Some points, each followed by its number:
[ 0.81 -0.71  0.67  0.58 -3.16 -1.82 -0.81 -1.01  0.32 -0.01  0.82  0.63
 -0.66  0.04 -0.01  1.67] 0
[ 1.29 -1.31 -1.17 -1.86  1.34  2.7   1.65 -0.98 -1.56  0.12 -0.22  1.51
 -0.39  0.28 -0.12 -1.68] 1
[-0.21 -0.33  0.36 -1.45  0.63 -0.94 -0.16  2.46  0.32  0.65 -0.32 -1.08
  0.98 -0.39 -2.82  1.09] 2
[ 0.01  1.76 -0.21 -1.93 -0.26  1.76 -0.44 -2.93 -1.13  0.49 -0.01  2.29
  0.45  0.   -0.79 -0.96] 3
[ 1.07  0.74 -1.69 -0.88 -0.27  1.78  0.06  0.   -1.48  0.05  0.98  2.52
 -0.56  0.15 -2.08 -1.05] 4
[-1.16 -2.14  0.35 -0.08 -0.28  0.89  0.16 -0.33  0.22  1.13 -0.89 -0.31
  2.06 -1.03 -0.32  0.34] 5
[-0.6   0.29 -1.28  1.34  0.81  3.63  0.56  1.3  -1.21 -1.5  -0.64  1.97
 -0.82  0.87 -2.48 -0.49] 6
[ 2.14  1.34  1.42 -0.2  -0.21 -2.49 -0.99 -2.44 -0.51 -0.18 -0.85  0.4
 -0.17 -0.97  2.08 -0.17] 7
[-0.54  0.47 -1.32  0.69  1.49  2.99  1.1   0.48 -2.58 -0.49  0.74  1.65
 -0.15  0.27 -2.59 -1.52] 8
[ 2.04  1.31 -0.29  0.7  -1.51 -3.26 -0.11  0.14  0.18 -0.38  0.99  0.08
  0.26 -0.88 -3.01  1.4 ] 9
[ 0.25  0.4   1.16  0.95 -1.12 -1.53 -0.95 -2.95 -0.17  1.01 -0.26 -1.23
  0.47 -0.45  3.43  0.25] 10
[-0.32 -0.08 -0.41 -1.83  2.32  2.59  0.46  3.12  0.21 -0.79 -0.66 -0.65
  1.14 -0.84 -2.   -0.58] 11
[ 0.17  2.07  0.7  -1.18 -1.77 -0.89 -0.83 -0.32 -1.76  0.51 -0.6   0.44
  0.48  0.45 -2.57  1.91] 12
[-0.39  3.29 -0.57 -0.55  2.1  -1.56  0.9  -0.07  1.12  0.2   0.22 -1.64
  0.86 -1.64  0.1  -0.36] 13
[-1.35  1.84 -0.63 -0.85 -1.21  0.78 -0.5   3.    3.13 -0.06 -0.78  0.37
 -0.24  0.87 -0.58 -0.45] 14
[-1.91  1.81 -0.85 -0.46 -0.96  2.03 -1.31 -1.28  1.63 -0.32  0.67 -0.62
  0.81  1.22  1.55  0.16] 15
[ 1.35  1.68  0.44 -2.18 -0.33  0.39  0.95 -3.21  1.75  1.21 -0.28  0.43
 -1.27 -2.53  1.81 -0.48] 16
[-0.68 -1.35 -1.34  0.79  1.54  2.66  0.74  0.47 -2.14 -0.27  0.23  1.06
  0.77  1.2  -1.75 -1.49] 17
[-0.66  0.25  1.19  1.29 -0.73 -2.17 -0.18 -0.52  0.63  1.72 -0.97 -0.74
 -0.46 -0.28 -0.53  1.11] 18
[-0.21 -1.61  0.42 -2.96 -0.37 -0.36  0.35 -0.07  0.54  1.51 -0.53  0.23
  0.79  0.31 -1.08  0.4 ] 19
[ 1.33  1.83  1.19 -0.39 -2.6  -2.46 -0.5  -1.92  0.55 -0.27  0.43  0.54
 -1.   -0.32  1.46  0.59] 20
[-0.14  1.81 -0.75 -0.39  0.57 -0.11  1.27 -0.15 -2.93 -0.75  1.49  2.37
 -1.17 -0.13 -1.73 -0.39] 21
[ 2.04 -1.87  0.03 -1.8   1.83 -0.61  1.28  3.07  0.37 -1.3  -0.97 -0.59
 -0.34 -0.77  0.51 -0.2 ] 22
[-0.13  0.54 -0.14  0.21 -0.89 -1.96  0.13 -2.01  2.31  1.11  0.67 -0.84
  0.25 -0.95 -1.56  1.7 ] 23
[ 0.24  2.8   0.57 -1.14 -1.05 -1.71 -1.92 -0.59 -0.55  0.97  0.05  0.73
  0.63 -1.23 -1.82  1.33] 24
[-0.18 -1.87 -0.7  -0.55  3.16  1.07  0.24  2.76 -0.6   0.11 -0.39 -1.37
  1.07 -0.91 -0.26 -0.32] 25
[ 1.14 -1.7   0.23  0.79 -2.76  0.15 -1.26 -2.25  0.82 -0.1   2.34 -0.19
 -1.09  0.19  2.14  0.52] 26
[-1.02  3.96  0.21 -0.47  0.22 -1.44  0.44 -2.6   1.6  -0.65  0.   -0.49
  0.94 -0.64 -0.75  0.74] 27
[-1.19 -0.21  0.36 -0.34  1.54  0.41  0.41 -0.03  0.93  0.55 -1.31 -1.5
  0.7   0.42  1.87 -0.71] 28
[-1.03 -0.79 -0.07 -0.48  2.02 -0.82  1.34  0.86  0.71  0.26 -0.51 -1.15
  1.27 -0.68 -1.29  0.34] 29
[ 0.01 -0.04  0.3  -0.58 -0.94 -2.59 -0.99 -1.12 -0.06  0.56  0.11  0.11
 -0.64  0.63  0.73  2.14] 30
[-0.57 -0.58  0.18 -0.73 -1.14 -2.6   0.66  1.22  2.02 -0.34  0.21  0.63
 -0.29  0.15 -1.03  1.16] 31
[-0.86  0.41 -0.47 -1.05  2.01  0.86 -0.26 -0.84  1.33  1.8   0.18 -1.01
  1.05 -1.35 -1.58 -0.18] 32
[-0.41  0.41 -0.69 -0.75 -1.65  0.06 -0.94 -0.68  2.34 -0.02  2.38 -1.17
 -0.07 -0.74  2.42  0.74] 33
[-1.69  2.09 -0.39 -0.67 -0.84 -0.59 -1.89  1.51  1.14  1.73  0.54 -0.2
 -0.14  0.36  0.06  0.22] 34
[-0.43  0.76  0.79  4.42 -0.89 -0.08 -1.54 -0.41 -0.5  -1.65  0.66 -0.42
 -0.5  -0.56  4.04 -0.75] 35
[-0.22 -1.3  -0.38 -0.95  2.9   1.86  0.61  2.12 -0.17 -0.73 -0.69  0.5
  0.49 -0.13 -1.27 -1.45] 36
[-0.35 -3.54 -0.68  1.41  1.06 -1.64  1.4  -1.07  0.14 -0.15 -0.24  0.18
  1.28  0.57 -0.27  0.27] 37
[-0.88 -1.66 -0.36 -0.34  2.33  2.2   1.73 -0.21 -0.21 -0.31 -0.82  0.35
  1.33 -0.78 -1.15 -1.03] 38
[-1.04  2.03  0.25 -3.03  1.48 -0.27  0.67  0.25 -0.36 -0.21  1.03 -0.91
 -0.27 -0.18  2.52 -0.59] 39
[ 0.39 -3.04 -0.85  0.72  2.09  1.45  1.19  1.52  0.21  0.48 -0.86  0.14
  0.82 -0.17 -2.24 -1.41] 40
[-0.71 -1.01 -0.4  -0.94  3.11  2.45  0.61  0.9  -1.26 -0.32  0.02  0.12
  0.78 -0.63  0.08 -1.65] 41
[-0.05 -0.45  1.04  0.59 -1.01 -2.2  -1.53 -0.47 -1.87  1.11 -0.51  0.94
 -0.11  0.82 -0.83  1.17] 42
[-0.65 -1.42  0.47 -1.35 -1.82 -0.34 -0.04  1.51 -0.44  2.15 -0.41 -0.17
 -0.12  1.12 -0.64  0.58] 43
[-1.14 -1.29  0.56  0.54 -1.2  -0.88  1.06  3.51  0.04  0.12 -0.13 -0.94
 -1.05  1.61  0.49  0.22] 44
[ 0.36 -1.99  1.61  0.78 -0.23 -1.06  0.73  3.08 -1.59 -1.41 -0.68 -0.57
 -0.65 -0.11  2.42 -0.06] 45
[-0.87 -1.24 -1.33  0.4   2.5   1.3   1.36  2.98 -0.21 -0.78 -0.4  -1.56
  0.58 -0.34  1.31 -0.27] 46
[-1.02  1.15  1.14  3.8  -0.9   0.07 -1.49 -1.59 -0.35  0.44  0.29 -0.02
 -0.58 -1.28  3.43 -1.13] 47
[-0.99 -1.12  0.56 -1.16 -0.02 -0.29  0.09 -2.09 -0.2   0.07  0.16  0.92
  1.67  0.22 -0.87  0.1 ] 48
[-0.91 -3.35 -1.13  0.79  0.32  1.27  1.47  1.29  0.67  1.99 -0.17 -0.31
 -0.65  0.37 -2.01  0.46] 49
[-0.41 -1.04 -0.45 -0.38  1.71  0.08  0.55  3.52  1.22  0.44  0.44 -1.93
 -1.07  0.62 -0.69 -0.05] 50
[ 1.01 -1.39 -0.92  1.53  2.95 -0.51 -0.02  2.73 -0.22 -1.31 -0.43 -1.5
  0.95 -0.85  0.8  -0.46] 51
[-0.4  -1.12  0.49 -0.66 -0.89 -1.59 -0.16  1.32 -1.1   0.19  0.43  0.96
 -0.34  0.77 -2.59  1.59] 52
[-0.33  1.34 -0.97 -1.17 -1.26  0.26  1.4   3.87 -0.63 -0.4   0.62  0.34
 -1.07  1.61 -3.3   0.54] 53
Which point above is nearest to each new point? Its number follows each.
[-0.09 -0.42  1.06 -0.05 -2.3  -1.78  1.22  0.41  1.29 -1.62  0.07  0.17
 -0.02  0.69  0.98  0.2 ] : 31
[-0.5   0.48 -1.79  0.84  1.93  2.05 -2.23 -0.04  2.41  0.48 -0.42 -0.99
  0.47  0.77 -0.98  0.18] : 32
[ 0.06 -0.94  0.6   1.71 -3.11 -0.88 -0.82 -1.42  0.39  1.42  0.51 -0.39
 -1.19  0.73  0.61  1.37] : 0
[-0.99  0.28 -0.23 -1.14  1.9   1.08  0.55 -2.32  1.35  1.   -0.91  0.12
  1.33 -0.79 -1.18 -0.54] : 32
[ 0.78 -1.18 -0.98 -1.05  1.61 -0.83  0.3  -3.17  1.62 -0.16  0.08  0.07
  1.72 -0.74 -0.13  0.25] : 48
[-1.16  0.99 -1.26  1.12  1.85  0.91  0.19  0.42  0.33 -0.01 -0.8  -1.92
  0.77 -1.31  3.66  0.16] : 28
[ 0.31 -1.71  1.16 -1.    0.23 -2.07  0.8   1.07 -0.73 -1.19 -0.76 -0.54
  0.38  0.88  1.12  0.69] : 45
[-1.62  0.61  0.29 -0.97  1.25 -1.24  2.27  1.12  0.6   0.51 -0.19 -0.59
 -0.01 -0.44 -1.7   0.26] : 29
[-0.84  1.92 -0.33 -0.96  1.51 -0.85  0.74  3.37 -1.41  0.46  1.13 -1.81
  0.29 -0.3  -1.65  0.04] : 2
[-0.02 -1.01 -0.95 -1.34  0.11  0.25  0.63 -0.78 -0.8   0.25  1.15  2.47
 -0.25  0.13 -1.76 -0.4 ] : 4
[-1.07 -0.17 -0.01 -0.4  -2.3  -1.19  0.94  0.79  1.47  0.71  1.12  0.63
 -0.95  0.68 -1.62  0.66] : 31
[ 0.27 -0.01  0.25  4.02 -2.04 -0.36 -1.35 -0.96 -0.51 -1.02  1.34 -0.81
 -0.73  0.51  4.32 -0.59] : 35
[-0.67 -0.39 -0.45  0.37  1.06  1.67  0.63  1.01 -0.38 -1.27 -0.24  0.16
  0.06  2.92 -2.15 -1.06] : 17
[-0.45 -0.93 -0.21 -0.21  2.19  2.33 -1.05 -1.51  1.8   0.34  0.84 -0.07
  0.87 -0.66 -3.   -0.69] : 32
[-0.25  0.66  0.94 -1.52 -0.92 -1.27 -1.17  0.64 -0.2   0.57 -0.9   0.18
  0.74  0.35 -1.78  1.47] : 12
[ 1.54 -0.85 -0.09 -0.28 -2.21  0.66 -0.14 -3.57 -1.51 -0.9   2.35  1.13
 -1.09  0.38  1.69  0.41] : 26
[-0.02 -2.47 -1.24  0.38  2.55  1.65  1.71  1.64  0.92 -0.06 -0.37  0.24
  0.43 -0.9  -2.22 -1.08] : 40
[ 3.07  1.   -0.76 -0.68  0.48  0.2  -2.43  2.33 -1.67 -0.27  0.57  1.02
 -0.45  0.14 -2.29 -0.81] : 4
[ 3.03  2.89 -1.07 -0.02 -1.36 -1.82 -0.63  2.37 -0.4   0.62 -1.11 -1.34
 -0.2   0.7  -0.86  0.42] : 9
[-0.79  0.26 -0.29 -0.66 -1.48 -1.73 -0.9  -0.03  0.33  1.04 -0.02 -0.76
  0.3   0.55  1.49  1.93] : 30
[ 0.97 -1.06  0.65  0.93  0.07 -2.71  0.3  -1.88  0.39  2.22 -1.11 -0.65
 -0.43  0.22 -0.13  0.3 ] : 18
[ 3.68  0.12 -1.22  2.28  1.31 -0.5  -0.6   2.55 -1.17 -1.78 -0.08  0.02
 -0.24 -1.49 -1.42 -0.31] : 51
[ 1.05 -0.61  0.61  0.07 -3.89 -1.1  -0.13 -0.43 -0.43 -0.05  0.72  0.18
 -1.22  1.23  1.64  0.97] : 0
[-0.2  -1.39 -0.02 -3.52  1.23  1.51  0.61 -0.95  1.45  1.48 -0.77 -0.5
  0.1  -0.97  0.25  0.67] : 19
[-0.83  0.98 -0.77  2.95  1.8  -0.07  0.84  0.88 -3.26 -2.14 -0.1   1.4
 -0.68 -0.48  2.48 -0.69] : 35
[ 1.85 -1.53 -1.07  1.24  1.95  1.32  1.34  0.73  2.31 -0.19 -1.1  -0.24
 -0.35 -0.47 -1.5  -1.83] : 40
[ 1.47  0.75 -1.36  0.07 -0.25  2.24  0.96  1.55  0.34 -1.44  0.34  0.77
 -0.89  0.99  0.34 -2.44] : 4
[ 1.75 -0.58 -0.68 -0.8   0.22  2.47  1.   -2.73 -0.99  0.91  0.21  1.68
 -0.42 -1.67  0.9  -1.96] : 1
[-0.19  1.71 -0.31 -0.97  0.58  2.39 -0.97  4.82 -0.66 -1.24 -1.07  0.02
  1.34 -0.96 -2.42 -0.09] : 11
[ 0.78 -1.72  0.87 -0.14 -0.35  0.24 -0.09 -2.49 -1.19  0.57 -0.1   0.51
 -0.91 -0.31  4.91 -1.11] : 10
[ 0.66  3.12  1.4   0.78  0.32 -1.15 -1.86 -1.01  0.52 -1.57 -0.48 -0.57
 -0.38  0.67  1.9  -0.73] : 7
[-0.09  0.   -0.66  0.4   0.94  3.91  1.16 -1.82 -0.95  0.65  0.2   1.55
  0.06 -0.91 -3.82 -1.34] : 8
[ 0.78  0.46 -0.56 -0.28 -3.16  1.67 -0.9  -1.81  0.05 -1.03  2.   -0.27
 -1.15  1.84  2.29  0.57] : 26
[-0.39 -0.96 -0.32  2.34  3.36  3.09 -1.01  1.19 -1.39  0.3  -0.67  0.53
  0.06 -2.89 -0.63 -0.98] : 41
